[[-28.6  -3.0  51.7 -45.1]
 [-35.5  -8.5  51.0 -38.0]
 [-41.0  -7.9  46.0 -38.4]
 [-33.6  -7.9  38.8 -42.9]
 [-25.4  -9.7  58.0 -38.0]
 [-35.5  -5.5  63.9 -41.1]
 [-27.3  -6.0  55.3 -44.9]
 [-34.2  -7.5  49.7 -42.9]
 [-33.7  -3.3  51.6 -42.7]]
->
[[-42.7  51.6  -3.3 -33.7]
 [-42.9  49.7  -7.5 -34.2]
 [-44.9  55.3  -6.0 -27.3]
 [-41.1  63.9  -5.5 -35.5]
 [-38.0  58.0  -9.7 -25.4]
 [-42.9  38.8  -7.9 -33.6]
 [-38.4  46.0  -7.9 -41.0]
 [-38.0  51.0  -8.5 -35.5]
 [-45.1  51.7  -3.0 -28.6]]

[[ 30.3  37.4  27.9  20.1  18.5  27.8 -36.2   4.9]
 [ 21.7  33.4  24.8  20.0  15.9  28.5 -33.0   4.4]
 [ 30.4  36.0  27.9  19.8  18.5  28.0 -35.3   3.9]
 [  2.4  15.5   2.7  60.6 -29.2  18.3 -16.2 -51.0]]
->
[[-51.0 -16.2  18.3 -29.2  60.6   2.7  15.5   2.4]
 [  3.9 -35.3  28.0  18.5  19.8  27.9  36.0  30.4]
 [  4.4 -33.0  28.5  15.9  20.0  24.8  33.4  21.7]
 [  4.9 -36.2  27.8  18.5  20.1  27.9  37.4  30.3]]

[[ 21.3  22.0 -44.8  24.2  10.9  23.4   7.1  44.6]
 [ 50.7  17.6 -36.5  20.5 -30.7  43.0 -18.3  27.6]
 [ 20.8  15.2 -23.5   3.0 -28.0  19.7 -26.5   8.1]
 [ 44.7 -18.2 -44.2 -34.6 -39.2  46.4  13.1 -41.7]
 [ -9.3  25.9  -6.1  28.8  -9.9   2.2 -42.0  38.0]
 [ 33.5  -0.8 -28.4  -1.4 -48.2  30.1 -31.0 -10.1]
 [-32.0 -13.2  43.8  -8.5  41.3 -31.7  25.9 -12.0]
 [-23.4  28.4  27.9  38.2 -16.9 -10.0 -46.2  30.7]]
->
[[ 30.7 -46.2 -10.0 -16.9  38.2  27.9  28.4 -23.4]
 [-12.0  25.9 -31.7  41.3  -8.5  43.8 -13.2 -32.0]
 [-10.1 -31.0  30.1 -48.2  -1.4 -28.4  -0.8  33.5]
 [ 38.0 -42.0   2.2  -9.9  28.8  -6.1  25.9  -9.3]
 [-41.7  13.1  46.4 -39.2 -34.6 -44.2 -18.2  44.7]
 [  8.1 -26.5  19.7 -28.0   3.0 -23.5  15.2  20.8]
 [ 27.6 -18.3  43.0 -30.7  20.5 -36.5  17.6  50.7]
 [ 44.6   7.1  23.4  10.9  24.2 -44.8  22.0  21.3]]

[[ 41.7 -27.7 -15.5]
 [ 35.3 -29.5  -9.7]
 [-35.9 -18.3  54.3]]
->
[[ 54.3 -18.3 -35.9]
 [ -9.7 -29.5  35.3]
 [-15.5 -27.7  41.7]]

[[-49.4 -56.2]
 [-22.1  27.2]
 [ 45.0  43.0]
 [  1.1  49.6]
 [ 36.5  16.1]
 [-52.8 -57.0]
 [ 27.4 -32.0]
 [  2.2  48.0]
 [-24.3   3.4]
 [-11.8  10.6]
 [ 48.5  50.1]
 [ 17.9 -50.2]]
->
[[-50.2  17.9]
 [ 50.1  48.5]
 [ 10.6 -11.8]
 [  3.4 -24.3]
 [ 48.0   2.2]
 [-32.0  27.4]
 [-57.0 -52.8]
 [ 16.1  36.5]
 [ 49.6   1.1]
 [ 43.0  45.0]
 [ 27.2 -22.1]
 [-56.2 -49.4]]

[[ 15.3  33.5   0.3]
 [-17.5  33.5 -15.2]
 [ -0.9  -4.2  65.4]]
->
[[ 65.4  -4.2  -0.9]
 [-15.2  33.5 -17.5]
 [  0.3  33.5  15.3]]

[[ 10.2 -28.9 -32.9]
 [  6.9 -48.1  20.2]
 [  7.5 -47.6  20.7]
 [  7.1 -48.0  20.8]
 [-37.8 -23.9  -4.0]
 [-17.1 -42.3  25.1]
 [-27.9 -18.6 -26.6]]
->
[[-26.6 -18.6 -27.9]
 [ 25.1 -42.3 -17.1]
 [ -4.0 -23.9 -37.8]
 [ 20.8 -48.0   7.1]
 [ 20.7 -47.6   7.5]
 [ 20.2 -48.1   6.9]
 [-32.9 -28.9  10.2]]
